128 stands for zero in the data rows.
Some points, one per row:
134;105;143;146;136;150;101;105;170;130;119;137;130;58;100;114
104;109;182;140;132;143;145;111;132;132;97;158;81;85;110;143
10;108;73;124;90;98;160;227;148;56;188;149;208;205;136;78
60;115;51;97;130;98;167;163;125;133;134;97;187;160;174;118
22;132;73;80;72;123;194;203;159;74;181;142;210;171;139;115
123;134;55;90;83;123;167;180;87;80;163;119;163;142;112;94
97;169;80;152;118;95;162;122;183;143;118;143;172;197;205;120
25;87;62;119;96;96;180;205;188;61;170;134;208;175;157;129
211;124;146;91;133;168;93;93;117;158;107;111;115;69;124;112
142;101;115;77;161;131;166;139;107;108;155;95;152;123;128;110
219;140;168;135;184;142;43;74;135;159;70;77;23;55;102;171
89;193;109;144;113;138;154;90;164;74;109;164;118;66;116;123
165;129;193;134;145;113;164;56;124;123;103;159;91;89;80;131
98;120;91;93;104;103;145;146;125;89;124;129;142;145;131;148
205;176;163;125;128;122;68;80;114;178;80;148;28;107;113;146
8;124;110;77;133;89;208;186;170;48;136;193;209;142;141;129
110;137;107;124;82;110;170;141;150;91;137;131;152;144;170;90
171;118;158;150;169;114;80;82;132;158;121;121;110;93;78;161
145;108;104;174;145;112;130;120;127;134;120;116;139;122;155;174
137;124;142;121;119;105;129;120;84;115;138;161;115;164;138;159
114;147;166;160;103;159;127;106;169;111;102;167;117;73;120;123
130;168;147;118;71;120;131;73;174;143;96;144;107;153;155;126
146;139;133;189;190;125;88;118;78;140;114;95;126;94;123;141
148;138;154;111;128;176;103;84;123;156;125;132;92;141;102;139
117;167;155;188;128;98;152;71;177;122;104;202;106;137;187;107
190;131;188;133;146;181;79;98;108;171;95;104;57;92;100;86
190;121;161;71;166;172;107;68;73;145;133;129;99;106;109;138
113;126;100;116;153;106;137;131;84;109;163;121;171;138;122;134
114;92;135;196;128;122;110;127;91;145;165;106;135;154;122;138
96;120;106;93;107;142;127;145;106;125;155;115;152;140;142;140
166;122;149;138;158;180;144;118;121;142;114;128;86;110;107;111
123;126;144;152;92;144;116;125;107;156;107;98;91;111;122;121
34;111;119;98;85;132;178;167;165;106;127;142;173;127;142;119
39;116;58;104;118;44;147;201;159;70;188;159;224;196;157;119
130;111;127;116;134;146;161;132;133;141;143;107;130;113;86;111
104;124;141;105;140;107;138;109;111;118;138;132;102;172;140;163
77;110;87;104;68;112;138;142;163;151;171;112;125;179;167;125
209;121;171;138;140;175;86;76;116;175;116;124;102;103;83;95
164;144;119;139;151;174;142;98;92;164;86;133;79;64;78;139
46;98;83;102;146;122;151;153;120;80;166;127;184;156;145;112
Then 16 other points, each followed by its number:
91;148;82;79;99;144;143;158;92;107;175;126;187;145;145;148 0
185;134;136;170;118;120;142;134;110;106;115;154;131;124;92;144 1
122;113;127;86;111;108;129;120;123;111;158;141;128;198;125;123 2
125;119;170;61;152;134;149;87;124;147;131;109;117;157;129;138 3
123;130;166;167;144;132;111;133;163;165;102;135;129;86;121;109 4
105;170;151;164;110;143;151;186;138;145;99;155;83;114;100;167 5
156;129;135;143;121;101;135;77;135;139;142;156;115;136;146;109 6
23;128;79;126;84;146;195;210;192;82;130;155;174;193;162;123 7
136;157;92;98;138;91;129;117;120;104;137;108;104;156;157;112 8
124;153;96;131;130;116;161;110;133;152;106;186;132;119;147;127 9
110;187;159;130;140;62;110;160;171;115;148;126;143;192;199;134 10
73;124;110;134;89;134;112;104;154;126;123;139;150;153;173;138 11
144;99;149;90;123;109;95;137;103;168;151;131;144;139;132;145 12
166;141;85;131;191;81;107;95;99;172;97;58;122;124;132;172 13
172;169;185;209;144;106;116;121;110;187;79;120;136;103;117;133 14
146;130;173;204;151;166;82;108;103;81;122;160;86;21;45;141 15
Which of these numbered points is nearest to each point below, looking only along the 2 directions in which the first points spread most? Its number follows each.
70;174;152;115;113;144;158;148;137;63;168;163;146;157;156;94 > 10
16;131;124;128;105;123;196;172;195;33;137;163;184;188;130;92 > 7
135;119;140;156;114;145;139;124;154;135;94;120;121;140;107;114 > 6
106;100;188;126;181;129;110;93;114;95;139;129;115;95;163;164 > 1
112;170;150;112;140;104;146;77;135;209;70;132;130;131;80;102 > 4
108;172;108;103;70;112;144;146;145;145;137;122;178;132;155;141 > 11
29;152;95;142;101;145;183;142;186;101;141;136;207;175;184;100 > 7
113;128;87;137;145;130;97;154;170;103;159;104;142;149;134;155 > 2
119;107;92;137;132;129;143;191;138;89;180;107;143;196;156;130 > 0
Here are 16 other points, each followed by its number:
141;102;165;152;125;145;87;95;115;141;127;129;131;152;126;114 0
143;105;84;110;164;176;105;160;102;115;124;124;113;129;151;139 1
144;129;111;73;109;170;149;159;120;123;166;102;123;181;166;77 2
190;109;143;143;132;115;112;92;65;194;96;136;137;110;119;108 3
177;129;142;177;111;100;116;111;100;167;123;137;104;71;92;97 4
92;116;60;120;130;137;153;154;105;127;159;134;162;150;165;97 5
152;132;125;142;125;114;109;80;127;169;107;158;71;120;128;131 6
86;144;53;61;127;112;133;145;149;111;138;89;137;170;113;113 7
201;116;146;128;148;106;111;133;81;122;141;127;61;125;112;101 8
96;104;98;96;120;117;194;167;150;75;152;137;132;172;131;133 9
167;133;179;163;123;136;95;89;206;181;76;134;73;68;93;136 10
166;146;138;169;124;119;98;91;94;160;88;95;71;57;121;102 11
45;126;98;82;107;136;182;164;121;84;165;136;164;172;163;121 12
157;144;81;146;142;134;118;103;120;160;57;110;138;119;123;160 13
155;74;123;135;108;135;113;157;177;108;165;97;142;101;127;108 14
168;82;138;123;148;130;110;183;80;148;147;121;175;171;136;159 15
Which of these numbered points is nearest to each point below, looking only along the 2 directions in which the first points spread most? Its number follows each.
36;118;48;128;155;142;169;229;185;65;188;166;220;189;132;126 > 12
121;91;188;179;147;168;93;116;157;112;110;156;107;74;101;159 > 6
199;124;152;86;169;171;113;90;85;157;132;111;69;55;125;147 > 3
182;152;164;80;135;128;134;76;124;218;116;106;124;104;175;153 > 4
169;94;174;129;173;137;113;103;96;169;133;99;81;40;35;114 > 3
127;142;93;142;126;94;132;142;132;121;171;88;168;201;187;135 > 7
161;93;119;94;164;185;138;145;76;106;172;123;131;188;151;164 > 15
174;96;160;139;127;148;81;68;69;179;110;124;29;94;115;105 > 11
153;115;161;145;150;120;143;128;122;127;102;148;124;46;115;134 > 13
